Rotation paths and how fast each direction turns (degrees per step)
Each turn is a multiple of 5 degrees from 10 to 175, or 0.
Each row of a path follows its step; steps can be skipped.
path 1
step 0: [ 16 -21  -7  15 -23   4  -5  -9  21 -19  19 -20  -1  20 -11   0  14   4
 -10 -16 -15  46   0  -3  22  -7  13  11   5  -9   7  26  31  11  13 -19
 -21  26  -7   1 -33 -12  -5  -6   9 -17 -14  -1  24   8  17 -11   5  -1
 -27  -8]
step 1: [-33 -23  -7  -7  -6   4  16  17  11 -12  28   8  14   3 -29 -16  -5 -21
   5 -11  13 -14  -9  15  11 -14  18   9  10 -15  -2  13 -11 -25  25   5
   9  13  11   7 -13 -16   1 -18  13  -1  20  31   2 -20 -22 -17   4 -29
 -16  29]
step 2: [ 17  21  -9 -23   2   9  19   0   8   0   1   0  15   9 -10  -5 -15  -5
  -3  14   6 -23 -10 -10 -15 -18 -16   1  -8  19 -37  17   9  -9   1  17
 -24  -1   9  13   5   1  -4  -1  -2 -42 -41  43 -17  -8  16   7  17 -20
  12  13]
step 3: [ 30 -48  -9  24  -1  10  15   5  14  -1 -20   3  16  -5   7 -15 -17   9
  14   8  -1 -21 -11 -11  19  10  -3  16  -8  20 -17   7  15  -5 -24  -4
  -1 -11  -9  -5 -27 -15 -14 -23  -3  14 -16   4  29 -16  23  -1  30  22
  17 -13]
step 4: [ 11   3   2  30  22  34  14   1  10 -25   1   7   5  17  -9   1 -17 -16
   6 -20   8  35   4  41   0   7  -8  -3  24   9  10  14   4  -9   7 -10
   6   7  -3 -14 -35 -10  20 -18  -1  -3  -3   4  -8   9  31 -20  -1  14
 -33  11]
step 5: [ -4   4 -24  14 -18  -7  18  -5  28 -29  55  18   5   2  -9   2   6  -4
   3 -21  -9  -9 -22   3  -4  32  -5  -8   5 -10 -15   0  15   0  10 -18
  -6  18   5   5   3 -14 -12 -16   9 -49  16  -4 -13 -15  -9   3   5 -19
  -8   6]
step 6: [ 12  11  -5  -6  15 -18  22  -2 -20   6 -13  12  19  13 -10  -8  22 -18
  21   0  -5 -13  -3 -26  39 -10  -8   8   7  21 -23 -19  -7 -16  11  22
   7  32  13   1 -11 -21   0   2   5 -23 -10  13  18 -26   5   6  26 -26
   1  28]
step 7: [  4 -25 -11  -2 -13  16   6   5  -5   9 -15  -9 -10  18 -10  -1  -6   6
 -28   8  22  23  10  -6   2   0 -17   4 -13  19  -9  28   2  27   7  -5
 -23  27   3  11 -31 -16 -27  -3   7 -17 -28  25  28 -14  29 -18  18  12
   5 -11]
step 8: [ 10 -46   4  16   5  15  22   3  40 -15   3   5  13   2 -19 -17 -19   2
   8  -5  11  -8   5  35   5 -19   7  40   8 -23  -4  26  -6  -6   9  -5
   1  -5  24  12  -3  -6  12 -13 -10 -16  18  -4  19  10   0 -25   7  11
 -12   9]
step 9: [ 27  24  -5 -10 -15  17  24  -4  27 -32  33   4  -2  -1  -7   3  10 -11
  10 -22 -11   1 -10  11  -8 -14  33   7  13   2 -14  17  21 -21 -11   8
  -7   0   8  -4  -8  -1  13  -4  19 -10 -23  32 -19  -8  28  17  -4 -26
  -3  18]
step 10: [-13 -24 -18  -3  -8 -12  14  25   6  -7  -1  -6  32 -10  -6  -8  -2 -12
  23 -12 -11 -14 -29 -24  15   6 -14 -33 -13  33 -15  14  22 -25   6 -11
   4   5 -21  -2 -14 -12 -10 -19  -1 -10 -12  18   3 -37  -5  13  25  12
   1  11]
[ 4  3  3 -7  1 -2  5  0 -5  4  1 -1 11  0  2 -5 -3  7  3  2 -2 -5  0  3
  2 -3 -1 -1 -2  3  5 -2 -6  9  0 -1  0 13 -9  1  2 -6 -1 -7 -4  1 -4  4
  3  6  4  2 -2  7 10 -3] -> 90
[  0   0  -4  -3   1  -6   3   1  -2  -5   4   2  -4  -3  -2  -4   2   7
   0   4  -1   3   6  -6   6   8  -3   7   2   6   8 -12  -4   6  13   0
  -3  -2  -1   1  -5   5   0   2   9  -6  -1  -5  -1   0   1  -4  -1   1
  -3   4] -> 55
[  2   4   1  -1   0   3   9  -1  -4  -5   0   0  -1  -3  -1   2   9   2
   6   4   5   1 -16  -5   3  -4   2   2   0   0  -3   1  -1  -1  -1   3
  -1   1   8   3   5   7  -3  -4  -1   0  -4  -7  -9  -7   0  -1  -5   1
  11   1] -> 100
[  3   9   3   4   9   3   0  -1  -9   0  -3  -1  11   3   4   9  -2   2
  -6  -4  -5   0   4   9   4 -11   3   4  -3   7   3   0   1  -1   7   2
   1  -4   4   8  -1   1   2   1   0   0  -1  -1  -3  -4   5   1  -3  -7
  -4   0] -> 155
[ -1  -1   2   2   3   2   3   3   1   3   1   3   3   1   1  -4   1   3
   2   1   4  -2   4  10  -9  10  -8   1  -5  -7  -2   6  -5   3   3  -3
   0   1   7   7   7   4   3  -4   5  -5   2   1 -10   8  -7  -2   4  -7
   2   2] -> 110
[ -9  -3  10   1   2   0   1   1   0  -1  -2   0   1  -3   2  -1  -5   7
   9  -9  -5  -5   1  -1   0  -5  -3   5   3  -2  -8  -2  -4  -2   3  -9
   3  -3  -3  -2   2   5  -8  -4   4   3   8  -4   8 -10  -2  -3   3  -1
   2   2] -> 155
